In the rows, 128 means zero.
Each path is a new rotation, seen through one point. The rows after it are directions, each followed by how far the rotation turns it, in degrees each step (0 if it stays put).
Each turn is a multiple of 5 degrees from 10 to 175, or 0.
Each row of a path follows its step; steps can be skipped.
path 1
step 0: [118 121 133 125 124 114 128 125 129 135 126 140 130 128 125 146 128 135
 132 127 127 135 134 132 125 118 122 121 127 121]
step 1: [127 138 121 127 141 123 128 128 129 136 123 131 115 132 123 130 121 121
 119 132 139 123 121 123 132 134 136 138 126 121]
step 2: [121 118 148 136 122 125 126 130 133 122 140 135 123 117 134 126 126 129
 130 128 126 133 130 132 130 138 135 131 132 124]
step 3: [125 128 119 125 129 128 127 127 133 135 126 133 136 135 130 127 127 120
 121 125 115 113 131 128 144 136 124 123 118 119]
step 4: [139 125 132 129 119 133 124 136 129 125 131 129 121 129 125 125 111 131
 116 117 125 144 131 123 122 125 128 134 124 131]
step 5: [121 131 126 135 130 136 137 119 129 123 123 120 134 120 132 117 123 127
 133 132 124 122 122 134 123 121 132 124 115 114]
step 6: [139 122 128 122 122 121 137 132 124 126 126 129 145 133 127 126 124 129
 125 119 131 127 126 118 125 131 140 120 141 132]
step 7: [125 125 120 129 143 140 120 143 121 128 133 125 126 135 136 117 128 129
 139 130 132 128 135 131 122 121 125 125 126 127]
step 8: [138 141 129 123 129 117 131 123 130 115 131 127 132 123 118 123 130 126
 133 124 127 134 121 136 128 130 115 119 138 129]
step 9: [124 130 121 127 123 135 130 135 130 131 128 126 124 130 133 126 152 141
 120 133 133 126 127 115 124 125 127 125 129 124]
step 10: [121 136 136 114 126 134 118 117 125 130 126 132 134 131 127 131 125 129
 133 127 131 133 128 136 132 117 125 140 143 130]
step 11: [126 122 122 127 147 124 132 129 134 132 135 117 125 118 122 144 137 132
 117 129 124 126 128 132 125 128 130 129 128 127]
Directions:
[132 123 132 122 125 125 127 125 127 124 127 130 126 131 129 128 127 130
 127 129 129 130 126 132 127 128 128 127 128 129] | 175
[126 125 128 128 125 126 130 123 129 124 131 130 131 126 128 127 131 129
 128 129 129 123 130 122 127 130 126 126 127 128] | 115
[129 129 128 126 126 130 131 129 128 127 128 126 133 128 125 133 125 131
 127 133 127 128 129 128 127 124 130 132 125 127] | 65
path 2
step 0: [125 130 127 130 120 141 132 129 124 127 128 137 122 135 125 123 125 121
 123 130 129 129 137 124 122 136 128 123 132 151]
step 1: [131 124 127 127 122 130 127 115 139 136 114 131 128 127 129 138 125 122
 129 127 141 143 122 123 132 129 133 124 127 125]
step 2: [130 134 120 120 131 136 127 125 127 121 121 131 122 146 138 126 126 124
 130 124 119 123 127 129 129 121 132 118 125 140]
step 3: [122 125 133 133 119 137 122 116 144 133 127 127 131 126 132 137 134 121
 117 125 118 137 125 127 123 124 128 134 130 130]
step 4: [124 138 123 131 127 135 130 131 125 117 115 117 127 134 134 130 127 126
 125 140 135 128 118 131 121 125 124 116 135 134]
step 5: [122 129 128 127 123 124 123 125 144 125 122 127 122 131 125 136 133 117
 130 120 126 119 121 135 131 120 139 136 135 119]
step 6: [133 141 130 138 131 139 131 129 122 129 131 123 116 129 129 129 132 118
 134 136 121 125 131 134 116 119 118 127 129 130]
step 7: [121 127 123 138 128 127 128 117 128 123 120 123 119 117 128 137 136 133
 130 127 130 131 127 134 129 135 138 138 142 123]
step 8: [142 130 120 131 128 126 131 127 117 128 131 121 120 133 132 131 126 125
 136 125 135 114 121 121 127 115 122 133 134 132]
step 9: [118 123 125 137 126 133 126 118 129 127 136 124 120 117 126 124 127 116
 131 129 124 122 134 124 131 135 139 141 123 130]
step 10: [136 129 130 139 127 118 141 118 114 127 122 130 122 126 125 136 120 124
 127 136 127 130 124 117 129 128 120 122 130 131]
step 11: [116 118 110 125 125 127 129 117 124 124 130 130 125 133 131 125 131 123
 131 126 128 126 130 127 148 126 130 132 126 123]
Directions:
[122 130 124 126 134 129 125 128 126 129 131 126 128 128 131 130 126 127
 129 131 130 127 132 129 129 128 128 124 128 130] | 160
[129 130 126 128 131 125 130 126 128 127 122 127 130 128 128 128 130 129
 126 130 134 130 127 128 132 131 126 128 132 128] | 115
[125 128 129 129 127 128 132 134 132 128 130 130 126 130 127 128 129 131
 128 134 128 128 128 132 129 124 128 129 131 125] | 45
[126 127 129 126 128 128 125 128 128 128 127 123 129 128 123 127 129 126
 127 127 124 128 125 134 129 128 123 124 130 126] | 40
